Named moves come first, each a turn or a mirror and shown by rows before and after it. Which of them, in which order, take the first row of each pair that follows to the second? Write the first one first, as in the answered first pair.
M (before -> after):
[ -9   3  25  -7 -22 -23   5 -29  24  -3] -> [  3 -41   2 -19   5  17  12   3  18 -17]
[-16  27 -22  -2 -14  -7  17  17  11  22] -> [-13   9 -31  -8  -3   6  18  32   9  17]
[ -1 -31 -25 -10   7 -12  -7   3   8 -12] -> [ -7  -4 -12  -1  -8 -36 -10 -17  11  -5]
N (before -> after):
[ 10 -16  27   3   2  14 -10  -9  -9 -14] -> [  0 -31  -9   4  10 -24  -6   0   1  -2]
[  0  -5  37  -4 -30  -1   4 -34  10 -14] -> [ -3 -27  23 -10 -11 -32   6 -23  20 -15]
[-10   3   9  -6  -5 -15  10   3  14  -5] -> [-11  11   7  -1 -12 -10   9   1  10  -1]
[-11   3 -35  10  12 -13   1  15  -1  14] -> [ -3  27  -5  13  -5  28  -3   1 -14  10]
Z (before -> after):
[  8 -17  -4   3   0   2 -11  -7  -8  -5] -> [  8   2  -3   9  14  -7 -14  -3 -12   3]
[ -2 -11   1  -8   7 -12   5   7   9  -3] -> [  7 -15  -4  -4 -11   0  -6  -6   1  -5]
[ 14  19 -12  19  20  25  -7   8 -36   6] -> [ -1   2  -3   2  43   9  25  32 -10   1]
Now pairs of rows:
(two moves a pair)
[ -3  -8 -15  10  11 -28   4  20  18  12] -> [-13  17  -2   8  -8  -3  21  22  16  20] | N, Z
[-7 -9 -7 16  7 -3 12 31  3 16] -> [ -9  -2   2  21 -29 -14   7   2   5  15] | Z, M
[ 12  10  15  14  37 -22 -33  11 -18 -10] -> [ -2   1  32   1  20 -49  -8   4   9 -16] | Z, M
[  6  24  28   1  30  32  10  17 -14  -1] -> [ 11 -51 -11 -12   5  13  11  11   5 -22] | N, Z
[ 11  12  11  14 -13 -14 -19 -19 -12  -3] -> [ -5  26   9  10   4 -29   2  -3  -4   9] | Z, N
[ -3  22  -7   8 -35  18  -2 -14  -2  -6] -> [ -7   9 -14  -1  17  29  15  25  -2  -4] | Z, M
[-22 -20 -30   9   2 -14  29  26  -3   8] -> [-15  27  24  19 -29  17  18  -5 -15   4] | M, N
[-18  19  17  -2  -7  11  17   3   5  13] -> [-17  -3  11  -9 -13  22  20   5   9   5] | Z, M
[  7 -51 -45  -8  -8  -2 -16   7  -9 -11] -> [ -3   5 -32   9 -52   7 -19 -23 -18   7] | N, M
[ 12 -16 -37 -11  16  17  -3  13 -12 -16] -> [  7   2 -34  -7  31   8  -3  19 -15  -8] | Z, Z
[-11 -45 -13 -30  19  26  11  24   1 -12] -> [-16  -6 -15 -19 -19  59   9  10 -17   4] | N, N
[  4 -24 -22  -2  34   0   6  30  -3   4] -> [-10 -14   4  -5  -7 -39  21  -1  25   1] | M, Z
[-21  -8  20 -18  20 -34  35   6  42 -16] -> [ 10  39   2  21 -22  -3 -38 -42 -14  -1] | Z, Z
[-13  27 -32   9  -7   1  -4   8  -8  32] -> [  5 -18  14  -8  45  -4  -8  19  11  -7] | N, N
[-22  19  -1  -8  -3 -34  26   7  21  15] -> [-18  19 -20  -8 -16  20  28  20   1  18] | M, N
[ 42  17  10  33  22  16 -31   6 -20 -30] -> [ 29  14 -14  37  25 -43 -28   2  -5 -20] | N, M
[ 19   0 -16  13  26  -4 -33  -1 -23  -3] -> [  3  17   4   8  33 -40 -12  -1   1   5] | Z, M
[  8 -23 -10   2 -18 -23   6  -7  27 -14] -> [ 17  -5  18   4 -32   9   3 -16  16 -20] | N, N
[  2 -39   0  -8 -22   0 -11 -16   6 -19] -> [ 10 -15 -15   4   8  17 -32  -3 -23  -9] | Z, M
[  4  18  31   0 -17   2 -10 -28  -3  -6] -> [ -7   9  24  -6  16 -33   6  -8  12   0] | Z, N
[  3   5  20  -3 -33 -27 -15 -32   5  -7] -> [  0 -37 -41 -11 -16   0  -4   4  -2  -2] | M, N
[ -2   7  64 -15   2 -15   5  -9  23 -25] -> [-10 -40 -12 -24  24 -30  19  27  28 -15] | N, M
[  8   7  31  -6 -16   3   2  -8   4  -5] -> [  3 -25  -8 -10   2 -13  11  13   9  -3] | M, N
[  7   4  13   0   5 -26 -11  -6  11   2] -> [ -1   3   6  -5   0 -28   2  -3  19   5] | N, Z
[ -5 -37  -7 -10  -6 -12  19  -4  17  -8] -> [ -1  -9  15  -5 -29  28  15 -15   2  -8] | N, N
[ -1  23  29   2  21 -23   5  17   8  12] -> [ -1  36  27   8   8 -16   6  12   1  20] | N, N
[ 0 40  1  5 10 18  0  7  1 10] -> [  3  -8  -6  -9 -23  34  10   0  15 -11] | Z, Z
[-18  -2  14 -22 -21  32  33  13  13   8] -> [-25 -16 -10 -23 -11   5  38  21  21  14] | N, N
[ 9 22 18 -5 -7 -4 31 -3 -6 -8] -> [  2  14   0  -7  -2 -27  35   0   0  -2] | N, N
[  8   6  12 -16   7  21   6   7   2   5] -> [  7 -15  -4 -20  12   4   6  11  10   4] | Z, N
[  7  15 -13  13 -32  33 -31  -9 -22   3] -> [-9 31 -5  5 36 16 -2 37 -9 17] | Z, M
[  0   1  -5 -15  -4  11  14   5  14  15] -> [ 5 16 -5 -6 -6 16  1 -1  2 22] | Z, Z
[ -5 -13  -3  -9  34  -8   8  25   9   0] -> [-17  -8 -28  -9  -8   3  21  18   7  14] | N, Z
[ 17  15 -11   9  15 -38 -40 -20  -9   0] -> [ -4  17   9  -7  39 -47   1   8  15   2] | N, Z
[-24  15   4 -13  18  19  28  41  -6   9] -> [ -2  11 -12   1 -28  50  -8   8 -28   2] | Z, Z
[  1   3 -25  11  16  -1  -3  11  -1  12] -> [ 7 24  9 16  6 16 -9 -3 -6  6] | M, N
[ -9   3  18 -13  22 -15   7   7   6  -1] -> [-14  -3 -12 -12  18  -4  12  17   0  10] | N, M
[  4  13  15   1   0  15  -6  -8 -10  12] -> [-5  2  9 -9 17 -7 14  7  3 16] | Z, N
[-17  28 -20   0  14 -14  -5  20   3  15] -> [-8 32 -6 -1  9 24 -5 20 -7  9] | M, N
[  8  11   4  10  30   7 -13   1  -2 -11] -> [ 10 -20   1   1   9  17  -8  -4   5 -24] | Z, Z
[ 14  11  15   3  25 -36  -9 -26 -11  -6] -> [ 14  34  12  11   6 -19  -9 -35 -20   1] | N, N
[  3   3  14  -2  36   6 -11  22   3  -6] -> [ -5  34  -8   6   2  16  -9  13 -10  17] | N, N
[-13 -39   3 -26  22  25  44  46  20 -11] -> [ 11  46  -7  26  10  41 -30   7 -44  21] | Z, Z
[-16  19 -19   4 -33  10 -20 -28   6  13] -> [-32   1  -8 -18   0  -8  22   2  34   8] | Z, Z
[-25  15 -45   5 -13 -18  18  11   5  28] -> [ -8  20  11  -2 -37  49  14  -7  -6   0] | Z, N
[ -8  13   3  -2  46 -15   8  33  -5  18] -> [ -4  34  24   1  27  18   5  22 -16  16] | N, N
[-14   4 -16  -9   0 -16   3   5   4   2] -> [-7  6 -6 -9 -5 21  2  9 -9 -3] | N, M
[ -5  16  34 -11  -7  -4  15 -19   4   5] -> [  1 -20  21 -22   2  23  18  -2   4  -7] | Z, M
[ -8 -22 -29  -6   0  -1   8   3   7  -5] -> [  7  -3  -6   6  -7  27 -14 -14 -11 -10] | Z, N
[-14  19 -42  -3 -23 -14   4  -2  -9  28] -> [-12   4 -53  -8  -6   3   7  15 -12  25] | M, Z
[  0  -7  17 -27  20  28  23   9  10  -4] -> [ -4   5  31 -24 -16   6  19 -21  17  -2] | M, Z
[ -2 -22  34 -13  31 -11  14   8  24 -15] -> [ 18  16  21  18   5   8 -37 -24 -20  -3] | Z, Z
[-16 -14  19  -8  13  25   7   5  -7 -12] -> [-12 -29 -21   0 -10  12  -6  -4 -12  -6] | N, Z
[  9 -17  -1 -14   2  29  21  -4  10 -17] -> [ -1  25  19  -2 -13  -2  15 -27  12  -2] | M, Z
[ -4  14 -18  10   0 -12  -1  -2  -1  16] -> [-2 15 17  1 12  4 11  9  7  3] | N, Z
[-10  -6  13 -16  10  13  13  17  18 -18] -> [ -1  10  12  -2 -29  15  -9 -16   4 -16] | Z, M
[-21  10  27 -19 -32 -40  33 -19  45   4] -> [ -9  22  29 -10 -61 -12  13 -38  24   2] | N, Z
[  0 -29   0 -14   2  32  22  20   2 -10] -> [  6  23   6  13 -30  19 -13 -20 -20   5] | Z, M
[15 22 27  1 23  3 -7  8 12 -8] -> [  6   6  -8  -3  33 -21  -1  20  18   0] | N, M
[ 17  26  30  23 -18  10 -20 -28  -9  -7] -> [  1   0 -25  23  -2 -54 -13 -11   7   9] | N, N
[-13  22 -21   5   2   9  18  36 -10  19] -> [ -5  -4 -30   1 -31  29   8  18 -14   7] | Z, Z
[ -9   3   1   5  12 -39   7  -5   4 -17] -> [  1   1  -7  11 -13 -21 -13 -25 -10 -19] | Z, Z
[-12  -2 -23   1  -4 -29  11   5  10  26] -> [ -5 -26 -37   1 -19  -4   1   2   0  17] | M, Z
[  6 -11 -21  -1  -3 -10 -11 -15   5   9] -> [  8  18  -2   4  -1   9 -14 -16  -5  12] | Z, N
[-15  -8   7  10  -9 -13  24   4  14 -18] -> [ -2  -7  -5  19 -27   8   3 -12  -4 -20] | M, Z
[-21  -9 -18 -16 -39  22  45   5  18   4] -> [ -7  -5  30 -19 -30  32  38  -4  21 -16] | M, N
[  3 -60 -26 -13   8   9 -14  10  10 -15] -> [  6 -17  -8  -4 -31  59 -18  -7 -12  -7] | N, N
[  6 -54 -16 -17  -2 -18  13   7  22 -20] -> [ 32 -26 -11   9 -20  10 -36 -26 -15 -22] | Z, N
[  1  34   0   0  -7 -36   2 -21  -4  10] -> [ -1 -22 -12 -26  15 -14  29  13  12 -10] | Z, M
[ -7  28  10  12 -47  32  -2  -9 -12   9] -> [-11 -33 -23  -1   7 -45   4  16  19   0] | N, N
[-15  28  31 -11   2  18  37  14  21   6] -> [-26  21  -2 -10   4 -13  41  22  27  18] | N, N
[  0  -5   2  16  20 -23 -15 -18  14  -4] -> [-16   5  -5  12  15 -26   8  -8  21   8] | N, Z
[ -4   2 -49  -4  10  29  11  34 -23  22] -> [ -5  60  15  10 -19  11  -1 -11 -19  23] | N, M
[ -1  -2   2   3  -3 -34 -10 -13   1   3] -> [  1 -32 -10  -7  12 -16  -2   4   2  -6] | Z, M
[ -9  -4 -17  -9  17 -33 -13   5   3   8] -> [-10   9 -20  -7 -32   2 -11 -12  -8  12] | Z, N
[-15 -16  27  -5 -38 -16  14 -17  27 -10] -> [ -6  11  15  16 -47 -14 -14 -31   5   3] | N, Z
[ 14   4 -45   8 -17  -5 -38  -6 -31   9] -> [ 28 -31  -7  -3  23  -6 -42   1 -17 -23] | N, N
[-15  38  17   6   2  -5  15  -4   4   4] -> [ -6 -12  26 -10  -8   5  18  -6  19 -21] | N, Z
[ 12 -23 -17  -5  14   1 -10 -14  -4  -3] -> [  6   1 -26   3  -6  -2  -9 -25  -9  11] | N, M
[-14 -28   1 -17  19   1  24  28  20   1] -> [-18  -4 -32  -2 -33  15  16   8  -1  22] | N, Z
[ -5 -10 -24 -15  34  -3   0  19 -21   3] -> [-10  21  -4  -6 -15 -37  -4 -21 -11  10] | Z, M
[  5 -20  -3   3  -4 -14  -5  -7  10  -2] -> [ 10 -19  -9   6   3  -2 -15  -4  -3   0] | Z, M
[  5  27   0  23 -13  21 -20 -12 -19  17] -> [  3 -19 -20  14  26 -30 -14   6   3   8] | N, N
[ -9   9 -14   2  11   5  30   4  -4   3] -> [-3  3 -4 -1 -1 22 27 -3 -4 -7] | N, Z
[  4  -2  27   8 -12 -46 -13 -42   9  -6] -> [ 30 -24  -7  15  13  15 -43 -19 -27 -12] | M, Z
[ -5 -16  13 -21  10 -18   7   5  18  -7] -> [ -9 -13 -24 -18  -4  -3  12  14   7   8] | N, M
[ -4  -8 -47  -8   0  12  -3   2   2   3] -> [-19  20 -29  -6   2 -22   8  -7  12  13] | M, Z
[ -9 -30 -18 -10 -16   4  20  10  11  -3] -> [ 17 -18  10   3  -9  26 -18  -6 -11 -16] | Z, N
[-2 -7  3 -5 24 -5 -1 14 -1 -6] -> [-12  -7 -19  -6   1  -5   8  12   3   1] | N, Z
[  7  10  20  -1  12   5 -49  -6 -14 -12] -> [ -3   2  24 -12  38  -2 -28  19  -2 -12] | M, Z
[ -6  20  42  -3  -6 -10  19  -8  13  -2] -> [  5  15  37   3 -29   3   3 -23   2  -5] | Z, Z
[ 10   9 -26   4   3 -23 -24 -14 -25  13] -> [ -5  40 -10   2  -7   0   1  -7 -24  25] | Z, N
[-17  25  -8   4  11 -25  18   7   9  27] -> [ -2 -33 -31  -8  -8  21  14  10   6   5] | M, Z
[ -5  20  -1  14  -2 -15 -34 -14 -25  14] -> [-18  -7   2 -10  35 -22   6  24   0   7] | Z, M
[-12 -13  -5 -11  -9 -25  -9 -17  28  -6] -> [-13  -2 -26  -7 -29   3  -7 -15  14   6] | M, N
[-3 21 15 -3 -8 39  5  9 -8 -1] -> [ -8  20  32  -2   8 -24   2  -4  15  -5] | N, M
[-7 -5 10 -7 -3 14 -3  6  3 15] -> [ -2 -15   5  -6  -8  12 -10   3   3  12] | N, Z
[ -6 -19  17  -8   0 -35   9 -15  31 -14] -> [-19  -2 -33   0 -30 -19  14 -11  16  12] | M, N
[-16 -12 -19  15  -4 -54 -33 -21 -18 -15] -> [-37  37  13  11  24 -49  -1   3 -14   2] | N, Z
[  0 -10 -14 -12 -43  12  10 -14  10  -6] -> [ 20  11  36  -5  11  14 -17 -11  -2 -20] | Z, N
[-24 -28 -49   8  -2  -1  22  24 -15   9] -> [-21  26  -5  20 -40  28  15  -7 -27  10] | N, M
[  9  -5  21  17  -6 -44 -38 -15  -5 -12] -> [-10   6  16  11   8 -61 -12   3   9   1] | N, Z
[ 20  13  -8 -13 -21  29  -6  -3 -19 -15] -> [ 30   4  -3 -10   9  10 -23  -1 -22 -22] | N, Z
[ -7   0  36 -12 -18  22   8  -8  26 -11] -> [-13 -29   0 -17   2 -13  16   8  36  -6] | M, N
[  4   7   1   5 -23   7  -3   1  -6  17] -> [ 3 10 24  1  5  5  3 12  0 10] | Z, N
[  8 -23 -38   5  23   6  -7  17   4   4] -> [ 11  34  20  17 -10   3 -19 -23   0   3] | M, N
[ 15  15   4   1 -24  -9  -2 -18  -4   8] -> [  4  -3  10 -13 -10 -21  23  -3  15   3] | Z, Z
[  6 -27 -26   1  -6  24  -4  -1  -3   5] -> [  1  11  -1  13 -27  -2  -8 -27   0  13] | N, M
[  5  36   8   9  -6   6  -9 -11 -13   9] -> [  6   5  -4  -5  27  26   4  19 -10   1] | M, Z
[  9  -7 -31  -2 -32  24   2   2  -7  10] -> [ 15 -40 -16 -13   6   5   1  12   9 -10] | N, N
[ -1 -14 -18   1 -15   7 -11  -7  -5  -5] -> [-14   1  -9  -2  20 -13   5  13   4   4] | Z, Z
[  2  35  41  12  52 -10   0   5  -9   7] -> [ -3   2  -2   8  67 -18   9  30  -7  14] | N, M
[ -1 -35 -20  -3 -30  24   5  -5  -4  -7] -> [ -5  -3   6   6 -47  -4   0 -29   2  -1] | N, M
[-13   4  37 -25  29  -7  16  -2  -3 -10] -> [ -6 -12  33 -27 -16   1   8 -27  -1 -22] | Z, M
[ 24 -38 -29 -13   1   5 -12  33   7   5] -> [ 23   4 -23   0  28  -7 -24  36  -9  24] | Z, Z
[ 15 -11  21   7  21  17 -38  -3 -12 -10] -> [  4  13  36   7  29 -11 -27  -2  -2  -1] | Z, M
[ 12 -13 -12   6  21  29 -20  11 -20  -3] -> [  4 -25  -7  -5  34  22  -4  21  -6  -5] | Z, Z
[-25   2  17  -6  27 -18  14  10  13   9] -> [-22 -28  -8  -9 -29  -1  11 -11  12   2] | Z, N
[  0 -42 -23  -6 -11  -2  11  15   2 -18] -> [ 22 -14  -3  11  -6  19 -28  -4 -27 -22] | Z, N
